Rotation paths and how fast each direction turns (degrees per step)
Each turn is a multiple of 5 degrees from 10 to 175, or 0.
Each row of a path follows its step; steps can be skipped.
Path 1:
step 0: [ 14  16  -1 -12  -7  -1  -9 -27   3  19  10  17   1   7  -8  27  -7 -12
   5  -5 -18   4  -4  -1   0  10  17   4 -17 -23  13]
step 1: [ -3  -2   5  16 -25  24   1  19 -11   3  -4  -6  -1  -4  -3  11   5  -6
   8  13 -17   7 -18  -9 -10 -11 -23   9  -8 -27  15]
step 2: [ -6   1  -8 -13  -8  13  -9  13  13   7  26   9  -1  -6 -12   0  12 -19
   3 -13   4  -7  18   0  14   1  -9  17 -37  -3   1]
step 3: [ 13  24   6  -4   3  14   3   2 -10   4  18 -10  -6  -5   1  -7 -28  12
 -18  -4  -7  22 -19  12   3   6  -8   4 -25 -18   2]
step 4: [ 13  13 -14  -4  -2  11 -10   9 -14  14  21  -2 -12  -5   0  16  22  -8
  18   0   1  15  11 -15 -13   9  10 -21  -8 -20  17]
step 5: [ 10 -12 -12  -7  -2   1  -3  25 -11 -10  -3  12  12 -12  -3   8  -3  -8
  -1  18 -27  -6  -8   8  14   5 -17 -11 -31 -19  -4]
step 6: [ 13   9  -7  -6  -9  -6  -5   1  12   8   6   9  16   6 -15  -4  -3 -20
  -7 -11   5  42  11 -10   8 -12   0  13 -17 -21   5]
step 7: [  0  18   5  -4  -1   7  11   9 -33  -8   3 -10  -9  19 -18  17   2   8
  -5   6  13  -3   1   9  -3  -5 -14   1 -22 -29  14]
step 8: [  3  20 -16 -13 -17  18   3   5   1  15   4  16  -3 -22   6  20  -4 -22
   7  21  15   3   6  -7   6  14   3   1 -16 -10 -17]
step 9: [ 14  10   8 -11 -12  -8  -9  10 -12  -2   9   5  19   2   9   4 -20 -13
   9 -19 -23  -8 -13   6  -9   2  -3  14 -13 -34   6]
step 10: [  4  -4   5   9   5  19  -5  16  12   3   7 -21  -7  11  -6  10  15 -27
  13   8  10  24 -11 -13   6   6  -7  15 -16 -20  10]
step 11: [ -5   4  -4 -13   3   0  10  16 -16  11  20  -3   7 -23 -16 -11   8   7
   7   3  10  -8  -2  17  -1  -8  -1   5 -39 -18 -10]
Directions:
[  1   2  -5  -4   2   4  -2  -1   3   5   0   3   1   1  -4   0   6 -11
   0  -2   3   4   4 -10  -3   3  12   4  -1  10   2]
170
[-1  8  7  4  4 -6  7  1  8 -5  4  9 -1 -3  5  0  0 -4 -7  0 -8  2  1  3
 -2 -5  8  1 -4 -2 -4]
120
[  8   3  -1  -3  -8  -3  -4  -7   2   4  -1  -3   6   6   2  -8 -10   3
  -1  -3  -2   7  -3   6   2   1   8   4   2  -1   8]
120
[-1  1  3 11  3  1 -4 -2 -5  1  1 -2 -2 -2 -7  6 -5  2 -1 -5 11  5  1 11
 -1 -1  5 -2 -7  6 -3]
90
[  4 -12   0  12  -5  -4  -1   5   5   1  -3  -1   7   3  -2   5  -2  -9
   6  -4  -9  -1  -3  -2   1  -5  -1  -1  -2   2   0]
85
Path 2:
step 0: [ 13  -3  25  -9   8  14 -15  25 -14  13 -13 -12  -6   1   8  -6  28   7
 -12   6 -10  -2  11  17   5  12  13  17 -11  -4  -7]
step 1: [-10   9  -9 -19  15  -6   0 -14  17  -5   1  -7  -8   2 -10  -4  14  -1
   2 -17  11  -8 -10  39  12   3 -16  -3  21  14 -11]
step 2: [-10 -16  13   5 -20   7   4   0  -8 -20  10   1  -4  -8   1 -12  12   4
  -5   9  11  -5 -23 -10 -19  14   3 -31  16   9  19]
step 3: [ -5  -6 -15   2  -8  39   8  -2  14  -6  -1   6   3 -20  -2  16   9   6
   6   9  -5  -6  -9  -8   6 -33   7   8 -18 -10  -7]
step 4: [-13  -6  19  -3  10  -2 -10  21   3  -4   5  25  -2  14  13  -6 -12  -5
 -12  20   7   4 -12   5  16  13  -4  34 -11   0 -17]
step 5: [  6  10   6 -13  16  -2   5  12  16   1   9  -2  14  12  21 -15  -3   4
  25 -15  -7  18  -6   9 -12 -15 -19 -11  27  -2  -5]
step 6: [-15  -8  19   4  -4   7  -3 -35  -5   4   6  -1   7 -22  -7 -24 -10   8
  -6  -1 -15 -12  11 -11 -30   9  -8  -3   0   1  -3]
step 7: [ 23   4   1 -10 -21  -5  -9 -13  25  -7  10 -15   7  -8  -3  26   0  15
  -1  20  -9  14  -3   4   1  -2  12   1 -28   4  -9]
step 8: [-27   0 -19  -1  11 -11 -14  -6   2  -6  21  11   2  39  -9  -3  -2  -5
   5  -8  -2  11  -7  -8   8  10  23  12  -7  -6   1]
step 9: [ 13  16  12 -22  -4 -12   5   0  -9 -15 -14  -3  -4   6   7  -1 -14 -15
  12   1  -8   0  -5 -27  -4 -17  -3   6  28 -19  20]
step 10: [ -8  -4 -10  26  14 -19  10  -3   8 -14 -24  -9   0 -25   5 -14 -10   8
  -9  -5 -10  -1  26 -19  -2  -5  -7  -1 -14   0 -13]
step 11: [ 10  16  11  16  -2  -9  -3  11  -9  11  22  -9   8   9 -13  27 -25 -13
 -14  12  -4   4  11  15   5  -2  -9 -17 -18   9  -1]
Directions:
[ -6   0   1   4  -6   8  -9   7   0   6   1  -3   1   4  -4  -2  -2  -4
   2  -6 -10  -2  -2   1  -4  -3   0  -6   0 -10   7]
120
[ -9  -3  -1   4  -2  -2   3   3   0 -11  -5   0  -8  -2  -2   5  -3  -8
   6   3   4   2  -8  -4   2  -6   8   1   2  -3  -1]
60
[ -5  -1  -1 -11   5   4   5   3  -2  -3  -8   2   5   2   2   6  -8   5
   0  -3  -4   2   1   7   2  10   5   1   6  -5   2]
90
[ -1   4   8  -1  -1  -1  -4   0   3  -2   0  -5  -5  -2   8  -8   0  -2
  -3 -12  -1   1   4  -3  10  -1   1   4  12   2  -3]
85
[ 1 -2 -6  2 -5 -1  9 -5 -2  5 -6 -2  6 -4  3 -8 -2  1 -9  0 -1  2 -8 -4
 -8 -5  2  0 10 -1  3]
100
Path 3:
step 0: [ -1   0  15  -2  13   0 -30  12 -11  13 -10   1  -2 -20 -16  19 -11  16
 -11   5 -25   2 -14   6   3  19 -11  -7  -1   0 -10]
step 1: [  4  25   4  -3   3  20 -18  10  19 -12   6  -2  20  -5  -1 -30 -12  -1
 -19  -2   0  -2   3   2  11  23   6   5   7   9  13]
step 2: [-26  24  -7  -1  -6   5  -1  -3   7  -9  -9  -7   7  10  28   9  21  -1
 -13 -16  -8  20 -10 -20   2 -10  -6  -6  10  11   7]
step 3: [  9  14 -16  12   6  -4   6   4  -3 -30  17  11  13  10   4  39   1   3
  -1   7   8 -15  -6  12   8 -17  -7  -2   7  -5  -4]
step 4: [  5  11   2   5  21   0  -5   4   3  17  -9  10  -6  -1  -8  14  29  -4
  -7  38  12  -4   3  -2   0  11  13  -6  -7 -23  -4]
step 5: [ -9   7  17 -15  -3  12  11   3  13  -6  -4   6 -22   4 -16 -16  -7  18
 -13  15 -20 -25   5 -11  11  -8  -4  -7 -17  -9  11]
step 6: [ -3 -11  19  -1 -26  18  -7 -27  25   2 -10  13  17   3  12  -7  14  15
   3 -13  -3  -5  -9  12   0 -10  11  -5   8  -5   1]
step 7: [-17  -4  -8  -6  12 -17  14  -9   4   4   9  12  17  -7   0  -1  15 -23
  14  -7  -5  -5  -8  14  13 -27   4  22   2  11  20]
step 8: [-12 -27   8   5  16 -18  -4 -14 -14  -4  16  -5   1 -11  -2  18  16   0
  -3  17 -12   4  -5  14  10  18 -21 -11 -12   5 -10]
step 9: [  9 -23   0  -9   5  15 -12  21 -17  -7  13   4   7 -14  -2 -19   2   5
 -13   9   1 -11  20  -8  25  18  11   1   9 -11   7]
step 10: [ -9  -2  10 -21 -12  27   5  13  -7  21  -8 -15  14   5   1  -7  11   6
 -23 -12  -2  12 -18 -18   1  -6 -16  10   6   0  -3]
step 11: [ 11  15   0   6  -3   6   3   1  -9  -4   6  -9  32  -1   2   9 -12   8
 -15  -5  -4   5   7  26  -3 -37  -4  -8   1  20   6]
Directions:
[  7  -7  -6  -4   3   5   5   2  -6   2  -4  -5   2   3  -6   2   2   7
  -3   6   2  -3   1  -6  -7  -4  -4  -3   4 -11   3]
65
[-4 -1 -8 -9  1 -2  0 -7 -7 -3 -5  1  0 -3  1  9 -6 -6  2  6  7  1  1  3
  8  3  2 -2 -6 -4 -3]
80
[ -4   2  -4  -3  -1  -4   6   5  -1   2  -5  -1  -7  -8   0   4   1   3
   2  -1  -8   1  -8 -12   3  -3  -4   9  -5   2   3]
140
[ 7 -3  3 -7  3  2  0 -3 11 -3  0  0 -6 10  1  5  3  2  7  4 -4  2  3 -1
 -2 -5  8  5 -9  1 -1]
40
[  1  -2   3   2  -6   3  -3 -10   2   8  -2  -3   1   2   3   4   9  -2
  -2   2   0   5 -10  -5  -6   9  -3  -3  -2  -1  -8]
175
